These are runs of 4 systems, one row a step. Runs of the same system follow the same rule from any start.
k513, path 1 (9 x 28):
[[-0.64  2.26  0.13  0.57 -1.22  1.70  0.68 -0.49  2.05 -0.75  0.40 -0.97
   0.90  2.29  1.94  0.47 -0.13 -0.64 -1.23  0.74 -2.51  0.45  0.84  0.84
   2.39  1.20 -0.01  0.09]
 [ 0.41  2.02 -1.54  0.50 -1.22 -1.54  0.43 -2.34 -0.54  0.25  1.11 -1.12
   0.62  1.17  0.63  2.04 -0.98 -0.16 -1.49  0.92 -1.75  0.99  1.21  1.21
   2.06  1.43 -0.99  0.62]
 [ 0.90  0.22 -2.25 -0.14  0.13 -3.36 -0.26 -2.15 -3.34  0.92  0.97 -0.24
   0.13 -1.20 -0.53  1.86 -0.80  0.15 -0.67  1.29  0.26  0.39 -0.42  0.67
   0.44  0.96 -0.73  0.27]
 [ 0.98 -1.89 -0.76 -0.58  1.61 -2.13 -1.03 -0.65 -2.96  0.50  0.52  0.73
  -0.10 -2.39 -0.91 -0.07  0.15  0.76  1.09  0.36  2.00  0.05 -2.55 -0.85
  -2.04  0.40 -0.41 -0.48]
 [ 0.43 -2.57  1.29 -0.51  1.41  0.67 -1.01  0.91  0.00 -0.51  0.11  0.49
  -0.43 -1.24 -0.62 -2.14  1.00  0.87  1.90 -1.42  2.40  0.11 -2.50 -1.71
  -2.58 -0.08  0.14 -0.89]
 [-0.05 -2.00  2.53  0.36  0.54  2.43 -0.05  1.51  2.75 -1.61 -0.31 -0.20
  -0.48  0.92 -0.14 -2.71  0.82  0.33  0.36 -2.86  1.26  0.75 -0.18 -1.52
  -1.01 -0.28  0.23 -0.03]
 [-0.49 -0.62  1.43  1.65 -0.75  1.53  0.66  1.33  2.93 -1.45 -0.14 -0.30
  -0.57  1.59 -0.09 -1.60 -0.06 -0.75 -1.30 -2.82 -0.75  1.44  2.38 -0.62
   1.25 -0.78  0.64  1.55]
 [-0.72  0.97 -0.30  1.87 -1.45 -0.74  1.08  0.67  0.16  0.01 -0.87 -0.07
  -0.81  1.17 -0.02  0.75 -1.32 -1.43 -2.21 -0.26 -1.72  0.70  3.43  0.82
   3.08 -1.50  1.08  2.08]
 [-0.63  1.83 -1.60  0.85 -1.07 -2.36  0.87  0.70 -2.86  1.07 -1.02  0.55
  -0.23 -0.91  0.36  2.47 -1.12 -1.81 -1.30  2.43 -1.64 -0.79  1.37  1.36
   2.18 -1.48  1.69  1.28]]
k218, path 2:
[[-0.28  2.51 -1.18  0.57 -1.53 -0.75  0.78 -0.83 -0.19  0.29 -0.12 -0.75
   0.67  1.04  1.48  2.22 -0.80 -1.20 -1.53  2.04 -2.64 -0.13  1.27  1.50
   2.81  0.32  0.42  0.59]
 [-0.18  2.34 -1.29 -0.72 -0.44  0.03 -0.06 -0.89 -1.14  0.31  0.36 -0.27
   1.56  0.04  1.61  2.22  0.40 -0.58  0.13  3.23 -1.87 -1.06 -1.63  1.29
   1.52  1.73 -0.44 -1.16]
 [ 0.05  0.02 -1.04 -1.27  1.04 -0.46 -0.86 -0.59 -2.16  0.59  0.64  0.21
   1.12 -1.35  0.93  0.77  0.84  0.20  1.37  2.50  0.59 -0.99 -3.17 -0.15
  -1.25  1.49 -0.43 -1.70]
 [ 0.91 -2.25 -0.34 -0.52  1.72 -1.45 -0.91 -0.61 -1.81  0.03  0.49  0.36
  -0.06 -1.99 -0.97 -0.89  0.65  1.20  1.30 -0.87  2.51  0.23 -2.56 -1.00
  -2.55  0.40 -0.66 -0.71]
 [ 0.96 -3.33  0.61  0.81  1.41 -1.20 -0.57 -0.91 -0.18 -0.59  0.76  0.00
  -1.13 -0.74 -1.87 -2.02 -0.27  1.20 -0.05 -3.15  2.53  1.86 -0.14 -1.46
  -1.70 -0.35 -0.54  0.84]
 [ 0.53 -1.75  1.00  1.53 -0.16  0.16  0.09 -0.44  2.24 -1.44  0.89 -0.67
  -0.88  1.45 -1.10 -2.02 -0.44  0.51 -1.23 -3.75  0.81  2.53  2.05 -1.11
   0.11 -0.10 -0.40  1.57]
 [-0.34  0.56  1.12  1.18 -1.16  2.20  0.71  0.49  3.43 -1.70  0.16 -0.76
   0.02  2.64  0.87 -1.22 -0.15 -0.60 -1.17 -1.95 -1.48  1.20  1.83 -0.32
   1.64  0.33  0.35  0.85]
 [-1.19  2.16  1.04  0.72 -1.22  3.16  0.70  1.97  2.55 -1.02 -0.72 -0.03
   1.10  1.51  1.96 -0.23  0.67 -1.55  0.04  0.82 -2.17 -0.77  0.13  0.13
   1.98  0.07  1.17 -0.06]
 [-1.58  1.52  0.31 -0.23 -0.51  1.46  0.18  3.15 -0.67  0.08 -1.49  1.45
   0.57 -0.79  1.69  0.66  0.54 -2.04  0.73  3.07 -1.36 -2.37 -1.34  0.49
   1.14 -1.21  1.75 -0.63]]
k70, path 3, 9 rows:
[[-0.94  1.59 -0.42  0.55 -1.20  0.11  0.68  1.49 -0.26 -0.04 -0.98  0.18
   0.13  0.52  0.98  1.16 -0.46 -1.62 -0.83  1.35 -1.63 -0.39  0.96  0.83
   1.98 -0.78  1.19  0.65]
 [-1.16  0.74  0.26  0.07 -0.38  0.73  0.03  2.22 -0.98 -0.16 -1.30  0.98
   0.13 -0.73  0.90  0.44  0.23 -1.44  0.16  1.64 -0.83 -1.08 -0.48  0.08
   0.83 -1.26  1.58 -0.16]
 [-0.42 -0.67  0.32 -0.24  0.64 -0.11 -0.42  2.08 -1.49  0.18 -0.85  1.12
  -0.03 -1.91  0.12 -0.14  0.53 -0.66  1.01  1.00  0.81 -0.98 -1.57 -0.77
  -0.74 -1.03  1.03 -0.43]
 [ 0.40 -2.21  0.14  0.14  1.23 -1.02 -0.89  0.66 -1.45  0.09 -0.32  1.04
  -0.47 -2.10 -0.87 -0.91  0.43  0.12  0.92 -0.45  2.10  0.05 -1.61 -1.17
  -1.69 -0.45  0.22 -0.10]
 [ 0.87 -2.54  0.34  0.51  1.08 -1.26 -0.56 -0.57 -0.61 -0.49  0.63  0.10
  -0.66 -0.87 -1.30 -1.52  0.09  1.27  0.32 -2.34  2.21  1.47 -0.53 -1.11
  -1.65  0.07 -0.23  0.63]
 [ 0.82 -1.88  0.64  0.95  0.44 -0.05 -0.08 -1.26  1.47 -0.98  1.15 -0.75
  -0.65  1.00 -0.85 -1.61 -0.03  0.78 -0.71 -3.01  1.06  1.97  0.63 -0.92
  -0.48  0.68 -0.91  0.77]
 [ 0.45 -0.01  0.83  0.79 -0.47  1.34  0.20 -1.31  2.68 -1.32  1.20 -1.08
   0.37  1.94  0.40 -1.17  0.02  0.43 -0.92 -1.99 -0.54  1.65  0.75 -0.25
   0.73  1.54 -0.93  0.32]
 [-0.24  2.07  0.10  0.17 -1.08  1.78  0.48 -1.08  2.03 -0.68  0.97 -1.09
   1.21  2.09  1.88  0.19  0.30 -0.10 -0.54  0.65 -1.93  0.58  0.01  0.58
   1.77  2.03 -0.61 -0.51]
 [-0.40  3.08 -0.86 -0.36 -1.02  0.48  0.31 -0.63 -0.08  0.19  0.17 -0.64
   1.63  1.07  1.99  1.91  0.14 -0.95 -0.31  2.78 -2.29 -0.72 -0.71  1.26
   1.92  1.43 -0.15 -0.79]]
k822, path 4:
[[ 1.08 -2.66  1.46 -0.18  1.39  1.26 -0.77 -0.88  2.03 -1.35  1.20 -0.69
  -0.01  0.62 -0.54 -2.99  0.96  1.59  1.03 -3.05  2.11  1.59 -1.82 -1.72
  -2.43  1.30 -1.21 -0.67]
 [ 1.21 -0.71  0.31 -0.26  0.81  1.51 -0.48 -2.68  2.44 -1.17  2.22 -1.38
   1.26  1.65  0.48 -1.44  0.80  1.95  0.39 -1.53  0.50  1.27 -1.88 -0.67
  -1.27  3.29 -2.30 -1.22]
 [ 0.78  1.84 -1.13 -0.67 -0.57  0.59 -0.12 -3.35  1.39 -0.40  2.32 -1.82
   1.84  2.07  1.74  0.83  0.19  1.12 -0.47  0.97 -1.60  0.60 -0.99  0.77
   0.96  3.64 -1.85 -1.24]
 [-0.04  3.73 -2.27 -0.13 -1.54 -0.84  0.53 -2.41 -0.43  0.61  1.35 -1.05
   1.75  1.05  1.88  3.42 -0.24 -0.57 -1.04  2.93 -3.02 -0.48  0.12  1.96
   2.51  2.46 -0.98 -0.63]
 [-0.78  3.80 -2.39  0.47 -1.68 -2.04  0.74 -0.08 -2.15  1.52 -0.48  0.06
   1.14 -0.26  1.76  3.88 -0.87 -1.88 -1.58  4.02 -3.42 -1.32  1.20  2.02
   3.20 -0.26  0.81  0.25]
 [-1.61  2.05 -1.29  0.95 -1.15 -2.05  0.85  2.93 -3.29  1.28 -2.41  1.54
  -0.47 -1.66  0.50  2.70 -1.42 -3.14 -1.12  3.44 -2.10 -1.88  1.56  1.34
   2.79 -3.08  3.00  1.12]
 [-1.42 -1.04  0.68  1.13 -0.30 -1.10  0.33  4.74 -2.23  0.58 -2.86  2.11
  -1.72 -2.73 -0.95  0.16 -0.61 -2.38 -0.36  0.62  0.33 -1.15  1.49 -0.52
   0.74 -4.39  3.33  1.72]
 [-0.73 -3.73  2.47  0.97  0.85 -0.02 -0.19  4.11 -0.52 -0.50 -2.40  1.65
  -2.61 -2.16 -1.88 -3.07 -0.18 -0.60  0.34 -2.73  2.84 -0.04  0.72 -1.97
  -1.36 -3.73  2.35  1.46]
 [ 0.51 -5.15  3.07  0.06  1.67  1.56 -0.97  1.86  1.39 -1.23 -0.70  0.61
  -2.35 -0.50 -2.13 -4.74  0.46  0.96  1.39 -4.91  4.05  1.46 -0.78 -2.79
  -3.13 -1.53  0.06  0.39]]
k513, path 5 (9 x 28):
[[-0.23 -0.67  1.38 -0.49  0.84  2.20 -0.46  1.06  1.44 -0.90  0.05  0.28
   0.78  0.04  0.81 -1.46  1.49  0.17  1.12 -0.51  0.81 -0.21 -2.16 -1.13
  -1.18  0.48  0.14 -1.17]
 [-0.22 -0.06  1.16  0.55 -0.15  2.33  0.16 -0.11  2.98 -1.41  0.40 -0.74
   0.46  1.68  0.79 -1.42  0.67  0.26 -0.01 -1.65 -0.47  0.77 -0.15 -0.64
   0.06  0.91 -0.33 -0.14]
 [ 0.24  0.48 -0.06  1.31 -0.94  0.12  0.68 -0.97  1.73 -0.78  0.67 -1.00
  -0.02  1.70  0.14 -0.19 -0.69 -0.01 -1.53 -1.47 -0.96  1.64  2.05  0.08
   1.79  0.64 -0.43  1.15]
 [ 0.12 -0.06 -1.23  1.01 -0.67 -2.51  0.41 -0.92 -1.45  0.41  0.30 -0.37
  -0.72 -0.21 -0.53  1.12 -1.20 -0.54 -1.59  0.17 -0.57  0.81  1.74  0.60
   1.77 -0.59  0.07  1.71]
 [ 0.08 -0.56 -1.36  0.24  0.16 -2.56 -0.19  0.58 -3.12  0.82 -0.52  0.76
  -0.86 -1.91 -0.69  1.16 -0.99 -0.70 -0.55  1.37  0.43 -0.11 -0.08  0.25
   0.34 -1.08  0.90  0.72]
 [-0.27 -0.81 -0.03 -0.30  0.77 -0.58 -0.57  1.54 -1.74  0.43 -0.77  1.00
   0.11 -2.11 -0.09  0.10  0.55 -0.68  1.17  1.27  0.89 -1.00 -1.81 -0.28
  -0.83 -0.77  0.82 -0.62]
 [-0.45 -0.16  1.00 -0.51  0.76  1.97 -0.07  1.76  1.00 -0.78 -0.37  0.54
   0.89 -0.30  1.01 -0.86  1.32 -0.33  1.38  0.39  0.16 -0.70 -2.12 -0.66
  -0.93  0.43  0.65 -1.30]
 [-0.15  0.60  0.90  0.05 -0.50  2.54  0.08  0.13  2.45 -1.15  0.40 -0.59
   1.00  1.63  1.49 -0.89  0.80 -0.19  0.12 -0.64 -0.76  0.24 -0.71 -0.47
   0.45  1.18 -0.07 -0.52]
 [ 0.16  0.91 -0.10  0.78 -0.79  0.50  0.40 -1.23  1.69 -0.81  0.99 -1.04
   0.27  1.90  0.94 -0.22 -0.45  0.04 -1.23 -0.60 -1.22  1.23  1.23  0.44
   1.52  1.30 -0.58  0.61]]
k822, path 6:
[[ 0.99  2.14 -2.00 -0.88 -0.20 -1.03  0.00 -3.73 -0.38  0.16  2.24 -1.58
   1.82  0.96  1.17  2.05 -0.02  0.76 -0.28  1.76 -1.43  0.64 -1.18  1.12
   1.07  3.45 -2.21 -1.03]
 [-0.17  3.93 -2.58 -0.40 -1.38 -1.18  0.08 -1.87 -1.54  0.79  0.93 -0.68
   2.10 -0.02  2.14  3.89  0.04 -0.70 -0.79  4.21 -2.79 -1.21 -0.97  1.92
   2.29  1.89 -0.50 -0.95]
 [-1.28  3.95 -1.86  0.41 -1.59 -0.97  0.95  1.45 -2.23  1.25 -1.23  0.74
   1.23 -0.66  1.84  3.75 -0.43 -2.29 -0.79  4.76 -3.40 -2.22  0.23  1.94
   3.29 -0.85  1.67  0.18]
 [-1.96  2.05 -0.45  1.08 -1.30 -0.59  0.92  4.11 -2.12  0.84 -3.07  1.58
  -0.74 -1.06  0.78  1.86 -1.04 -3.21 -0.87  2.82 -2.20 -1.69  1.63  1.07
   2.88 -3.75  3.57  1.31]
 [-1.04 -1.70  1.19  1.89 -0.45 -0.89  0.54  4.74 -0.91  0.22 -2.92  2.10
  -2.51 -2.05 -1.41 -0.75 -0.70 -2.13 -0.59 -0.81  0.49 -0.36  2.40 -0.53
   0.52 -4.55  3.50  2.29]
 [-0.27 -4.55  2.17  1.22  0.87 -0.47 -0.57  3.19 -0.59 -0.54 -2.02  1.51
  -2.89 -1.81 -2.68 -3.51 -0.55 -0.24  0.45 -3.94  3.34  0.90  1.39 -2.09
  -1.82 -3.73  1.53  2.00]
 [ 1.02 -5.51  2.39 -0.32  2.17  0.41 -1.22  0.50  0.77 -1.07  0.10  0.01
  -2.06 -0.81 -2.43 -4.73  0.29  1.73  1.49 -4.93  4.75  1.83 -1.06 -2.76
  -3.70 -0.67 -0.65  0.15]
 [ 1.93 -4.00  1.61 -1.16  1.96  1.85 -1.52 -2.42  2.25 -1.90  2.48 -1.14
   0.05  0.64 -0.97 -3.65  1.52  2.95  1.82 -4.17  3.56  2.13 -3.43 -2.12
  -3.94  2.94 -2.85 -1.55]
 [ 1.34  0.27  0.11 -1.48  0.83  2.75 -1.07 -4.48  3.20 -1.48  3.59 -2.06
   2.41  2.48  1.64 -1.36  1.85  2.77  1.22 -0.98  0.45  1.57 -3.61 -0.38
  -1.45  5.77 -3.78 -2.37]]
k70, path 7, 9 rows:
[[ 0.35 -3.59  0.81  1.37  0.99 -1.53 -0.41  0.40 -0.53 -0.54 -0.40  0.46
  -2.22 -1.02 -2.32 -2.29 -0.74  0.46 -0.13 -3.77  2.60  2.18  1.37 -1.78
  -1.22 -1.76  0.33  2.03]
 [ 0.36 -2.87  2.16  1.20  0.31  1.72  0.02  0.24  3.29 -1.68  0.26 -0.64
  -1.14  1.79 -1.09 -3.31  0.09  0.78 -0.16 -4.73  1.60  2.39  1.24 -1.72
  -1.08 -0.43 -0.35  1.08]
 [ 0.15 -0.91  1.88  0.24  0.01  3.27 -0.15 -0.90  4.59 -2.26  1.37 -1.35
   0.69  2.75  0.89 -2.22  1.34  1.06  0.39 -2.66 -0.13  1.66 -0.82 -1.12
  -0.56  2.01 -1.10 -0.77]
 [ 0.38  1.84  0.24 -0.74 -0.16  2.49 -0.03 -2.47  2.61 -0.94  1.89 -1.36
   2.25  2.31  2.58 -0.17  1.31  0.89  0.58  0.76 -1.45  0.25 -1.96  0.35
   0.34  3.93 -1.80 -1.71]
 [ 0.47  3.12 -2.27 -0.80 -0.73 -0.77  0.02 -3.06 -0.53  0.58  1.80 -1.26
   2.26  0.72  1.86  3.05  0.20  0.07 -0.38  3.20 -2.53 -0.50 -1.14  1.75
   1.53  3.25 -1.46 -1.38]
 [-0.01  3.34 -3.10  0.48 -1.36 -3.35  0.64 -1.44 -3.19  1.46  0.22 -0.23
   0.95 -1.04  0.79  4.25 -0.89 -1.28 -1.67  3.69 -2.65 -0.50  0.96  2.20
   2.79  0.48  0.15  0.51]
 [-0.89  2.11 -1.82  1.46 -1.22 -3.20  1.08  1.93 -3.67  1.68 -2.04  1.12
  -0.77 -1.50  0.06  2.95 -1.51 -2.52 -1.86  2.95 -1.98 -0.96  2.12  1.62
   2.94 -2.80  2.54  1.74]
 [-1.49 -0.29  0.68  1.15 -0.57 -1.35  0.68  4.70 -1.95  0.41 -3.05  2.24
  -1.50 -2.44 -0.68  0.26 -0.72 -2.59 -0.41  1.01 -0.21 -1.20  1.66 -0.23
   1.05 -4.49  3.71  1.71]
 [-1.13 -2.49  2.50  0.11  0.56  1.51 -0.50  4.98 -0.37 -0.43 -2.91  2.26
  -1.80 -2.37 -0.82 -2.41  0.71 -1.04  1.56 -0.98  2.30 -1.55 -0.78 -1.83
  -1.59 -3.52  2.79  0.22]]
k218, path 8 (9 x 28):
[[ 1.04 -0.37 -0.77 -0.04  0.45 -0.52 -0.32 -2.58  0.15 -0.41  1.54 -1.02
   0.30  0.77 -0.07 -0.35 -0.17  1.05 -0.13 -0.77  0.44  1.43 -0.39 -0.15
  -0.33  2.03 -1.43 -0.01]
 [ 0.88 -0.93  0.58  0.12  0.56  1.35 -0.27 -1.40  2.29 -1.17  1.33 -0.97
   0.59  1.30  0.43 -1.48  0.88  1.19  0.42 -1.91  0.58  1.13 -1.22 -0.90
  -1.00  1.96 -1.38 -0.58]
 [ 0.10 -1.38  1.87  0.09  0.67  2.88 -0.17  0.77  2.88 -1.40  0.32 -0.44
   0.17  1.04  0.21 -2.38  1.26  0.49  0.69 -2.12  0.72  0.43 -1.29 -1.15
  -1.30  0.57 -0.10 -0.55]
 [-0.72 -1.36  2.34  0.59  0.01  2.39  0.06  2.77  2.12 -1.25 -1.09  0.46
  -0.43  0.24  0.09 -2.11  0.84 -0.55  0.53 -1.74  0.54 -0.10 -0.23 -1.18
  -0.44 -1.26  1.05  0.18]
 [-0.89 -0.21  1.20  1.28 -0.58  0.71  0.44  3.10  0.69 -0.61 -1.78  0.98
  -0.96 -0.43 -0.04 -0.65 -0.09 -1.69 -0.39 -0.50 -0.44 -0.15  1.40 -0.54
   0.96 -2.49  1.95  1.36]
 [-1.20  1.46 -0.35  0.95 -1.09 -1.05  0.92  2.42 -1.26  0.52 -1.63  0.84
  -0.67 -0.39  0.56  1.19 -1.07 -2.18 -1.21  1.62 -1.59 -0.67  2.03  0.57
   2.48 -2.14  2.20  1.37]
 [-0.52  2.24 -1.96  0.41 -1.19 -2.10  0.64  0.07 -2.43  1.06 -0.70  0.20
   0.40 -0.80  0.70  3.07 -0.92 -1.81 -1.05  2.95 -2.04 -0.75  1.16  1.79
   2.40 -0.81  1.12  0.62]
 [ 0.10  2.12 -2.63 -0.25 -0.40 -2.54 -0.08 -1.68 -3.21  1.29  0.58 -0.14
   0.89 -1.04  0.97  3.09 -0.42 -0.75 -0.46  3.46 -1.24 -0.91 -0.64  1.52
   1.22  1.03 -0.39 -0.65]
 [ 0.98  0.48 -2.03 -1.13  1.00 -2.17 -0.73 -2.41 -2.75  0.70  1.61 -0.41
   1.09 -1.13  0.10  1.48  0.20  0.89  0.70  2.15  0.40 -0.18 -2.58  0.58
  -0.95  2.48 -1.40 -1.44]]

Name the system that made each run.
path 9 (5 x 28):
[[-0.28  1.12 -1.05  0.96 -1.26 -1.12  0.57 -0.61 -0.18  0.16  0.08 -0.44
  -0.28  0.61  0.24  1.08 -0.78 -0.85 -1.72  0.53 -1.29  0.56  1.89  0.89
   2.23  0.28  0.30  1.07]
 [ 0.05  0.67 -1.54  0.13 -0.29 -2.25  0.07 -0.46 -2.66  0.98  0.25 -0.06
   0.04 -0.94  0.15  1.66 -0.78 -0.85 -0.72  1.73 -0.84  0.01  0.05  0.81
   0.95  0.03  0.46  0.47]
 [ 0.06 -0.14 -1.05 -0.57  0.98 -1.55 -0.45 -0.04 -2.89  0.68 -0.13  0.49
   0.22 -1.74  0.00  0.87  0.06 -0.27  0.93  1.89  0.61 -0.62 -1.87 -0.02
  -0.34  0.16  0.28 -0.57]
 [-0.01 -0.82  0.34 -0.63  1.05  0.68 -0.60  0.31 -0.13 -0.33  0.13  0.45
   0.75 -0.97  0.50 -0.64  1.33  0.52  1.38  0.34  0.92 -0.23 -2.78 -0.77
  -1.68  0.73 -0.38 -1.18]
 [ 0.12 -1.06  1.17 -0.06  0.57  1.83 -0.26 -0.04  2.10 -1.30  0.54 -0.43
   0.44  0.72  0.45 -1.65  1.05  0.61  0.81 -1.50  0.66  0.44 -1.51 -1.00
  -1.08  1.19 -0.44 -0.61]]
 | k513
path 10:
[[ 0.22 -1.35 -0.25 -0.42  1.13 -0.74 -0.73  0.88 -1.92  0.32 -0.24  0.79
   0.07 -2.07 -0.20 -0.02  0.58  0.11  1.13  0.67  1.25 -0.37 -1.96 -0.88
  -1.22 -0.22  0.25 -0.58]
 [ 0.92 -2.06 -0.57  0.42  1.16 -1.82 -0.60 -0.57 -1.69 -0.11  0.50  0.42
  -0.46 -1.58 -1.37 -0.60 -0.09  0.55  0.22 -1.33  1.89  0.88 -0.76 -0.99
  -1.37 -0.17 -0.29  0.27]
 [ 0.81 -1.89  0.07  1.09  0.41 -1.08 -0.12 -0.92  0.28 -0.51  0.80 -0.41
  -0.98  0.08 -1.39 -0.99 -0.37  0.61 -0.82 -2.78  1.24  1.81  0.95 -0.94
  -0.47  0.04 -0.63  1.26]
 [ 0.44 -0.75  0.76  1.03 -0.26  0.76  0.22 -0.66  2.48 -1.13  0.65 -0.81
   0.06  1.40 -0.14 -1.32  0.04  0.26 -0.97 -2.48 -0.10  1.80  1.32 -0.65
   0.36  0.38 -0.52  0.99]
 [-0.04  1.10  0.81  0.36 -0.70  2.05  0.31 -0.36  2.60 -1.30  0.63 -0.82
   0.85  1.86  1.42 -0.56  0.46 -0.17 -0.41 -0.60 -1.32  0.73  0.06 -0.17
   0.95  1.54 -0.44 -0.19]]
 | k70
path 11:
[[ 0.17  1.65 -0.03  0.18 -0.58  1.32  0.28 -1.47  1.87 -0.96  0.89 -1.18
   1.27  2.12  1.61  0.05  0.34 -0.10 -0.49  0.16 -1.48  0.70  0.18  0.46
   1.63  2.10 -0.91 -0.34]
 [-0.13  2.55 -0.99 -0.24 -1.23  0.38  0.30 -0.95  0.31 -0.01  0.60 -0.92
   1.45  1.02  1.69  2.00  0.04 -0.80 -0.43  2.15 -2.51 -0.47 -0.27  1.26
   2.03  1.72 -0.19 -0.42]
 [-0.81  2.34 -1.63 -0.13 -0.89 -1.28  0.40  0.30 -1.92  0.91 -0.43  0.18
   0.89 -0.67  1.26  2.65 -0.32 -1.42 -0.27  3.42 -2.07 -1.23 -0.43  1.33
   1.95 -0.02  0.90 -0.25]
 [-0.80  1.09 -1.19 -0.02 -0.36 -2.07  0.37  1.62 -3.22  1.12 -1.23  1.09
  -0.23 -1.94  0.26  1.93 -0.54 -2.08 -0.22  3.10 -0.95 -1.29  0.10  0.97
   1.50 -1.70  1.79  0.54]
 [-0.48 -1.03  0.07  0.71 -0.07 -1.78 -0.13  2.51 -2.60  0.53 -1.56  1.62
  -1.14 -2.50 -1.08  0.34 -0.49 -1.53  0.01  0.79  0.98 -0.75  0.34 -0.40
   0.07 -2.67  2.04  0.99]]
 | k70
